array([[  5.6,  12.9,  16.9,  20.9, -12.9,  -2.9],
       [ 33.3, -30.9,  28.9, -54.0,  51.8,  -5.1],
       [ 48.0,  18.0, -32.0,  44.5,  11.9, -11.5]]): -32.0

array([[ 23.8,   6.6, -45.8, -70.1,  27.0,  -3.4, -27.3],
       [  9.6,  11.4, -37.2, -72.8,  26.9,   0.0, -27.1],
       [ 25.8,  -4.4,  -4.9, -39.6,  44.8,   2.0, -24.0]]): -4.9

array([[ 24.1,  33.3, -25.3,  34.6, -35.8],
       [ 42.6,   4.5,  -8.5, -52.4,  35.8],
       [ 53.5,   0.0,  25.6, -32.0, -34.6]]): 25.6

array([[ 29.9,  73.0,  70.1,  58.7],
       [-23.7,  23.4,  54.6,  11.4],
       [ 23.6,  69.2,  66.7,  48.4]]): 66.7

array([[-39.7, -44.0, -41.5, -39.5,   6.9],
       [ 45.3,  62.9,  39.5,  36.5,  43.1],
       [-23.0,  55.7,   7.5, -31.3,  67.9]]): 7.5

array([[-19.2, -30.0,   7.1, -28.2, -10.1, -12.4,  54.6],
       [ -9.7, -15.1,   3.6, -14.2,  -5.1,  -6.2,  27.4],
       [-15.8, -24.7,   5.9, -23.3,  -8.3, -10.2,  45.0]]): 5.9

array([[-69.4, -28.6,  70.8,  20.8, -39.7, -59.2],
       [ 65.3,  28.6, -62.1, -16.3,  37.8,  58.3],
       [-48.3, -20.8,  51.9,  15.8, -28.3, -41.3]]): 51.9

array([[ 42.3, -13.5, -45.9,   7.2, -27.9,  19.2,  -4.4],
       [ 55.0, -58.8,   6.8,  16.3,  30.9,  51.9, -32.6],
       [-34.7, -69.6,  34.3, -53.3,  33.9,  14.6,  41.8]]): 34.3

array([[-31.7,  -4.7, -25.8,  -5.6, -32.0,  47.0, -52.0],
       [ -6.1, -39.1, -57.9, -66.3,  -3.5,  55.8, -23.3],
       [-16.2, -36.2, -52.4, -47.3, -14.5,  46.0, -18.3]]): -52.4
---
Q: [ 63.6 -66.3  70.8 -72.7  32.4]
A: 32.4

Q: [-47.9 -58.5  -1.7 -52.7 -40.7  14.7]
A: -47.9

Q:
[[-35.1 -26.8 -15.1  29.5  -5.4  18.3  49.3]
 [-25.8 -72.1  23.8  58.0  10.6  -9.0  25.7]]
A: -26.8

Q:
[[ -2.6 -29.4  -0.7 -25.1   0.4   3.2 -18.1]
 [-17.1  70.2   5.2  60.6  10.7 -30.7   3.9]
 [-57.4 -21.5  23.1  -4.6  46.3  -3.8 -50.5]]
A: -30.7

Q: [48.3 54.4 39.5 22.9]
A: 48.3

Q: [-52.1  19.6  67.6 -46.8 -41.3]
A: -41.3
---
array([[ -4.4,  25.4, -20.0, -15.4,  11.0,  38.2,  30.6],
       [  0.8, -57.1,  17.6, -19.3, -18.4,  -8.3,  -7.6],
       [  3.7, -37.6, -10.5, -13.2,  -0.4, -25.8,  -1.9]]): 11.0

array([ 31.9,  55.5,  66.0, -13.6, -12.0, -33.3, -35.7]): -12.0

array([-60.8,  16.7,  10.0, -50.9,  63.8,  59.0,  18.8]): 63.8

array([ 13.8,   0.9,  59.6, -43.1,  30.5, -34.4, -37.8]): 30.5

array([[ 12.9,  -2.5, -51.3,  14.7,   8.8,  10.0,  20.4],
       [ 19.2, -17.7,  12.2, -33.2,  17.6, -32.6, -33.0],
       [  5.7,  56.0,  -1.2,  17.9, -23.1,  20.4,  12.2]]): 8.8

array([ 26.9,  72.2,  -8.9,  29.3, -14.3, -15.9,   7.9]): -14.3

array([-55.7, -24.8,  38.4, -37.6,  54.2, -28.7, -19.1]): 54.2

array([[ 53.4,  41.9,   1.2, -47.0,  13.7,  43.0, -14.6],
       [ 26.3,  24.2,  43.8,   6.4,  27.2,  29.0, -51.3],
       [-25.2, -23.8,  34.8,  29.6,  24.8, -22.7,  14.5]]): 13.7

array([-42.7,   0.0,  25.0,  24.6, -23.0,  49.9,  53.7]): -23.0

array([-13.9,  26.8,   6.6,  25.3,  52.3,  -6.5,   0.4]): 52.3
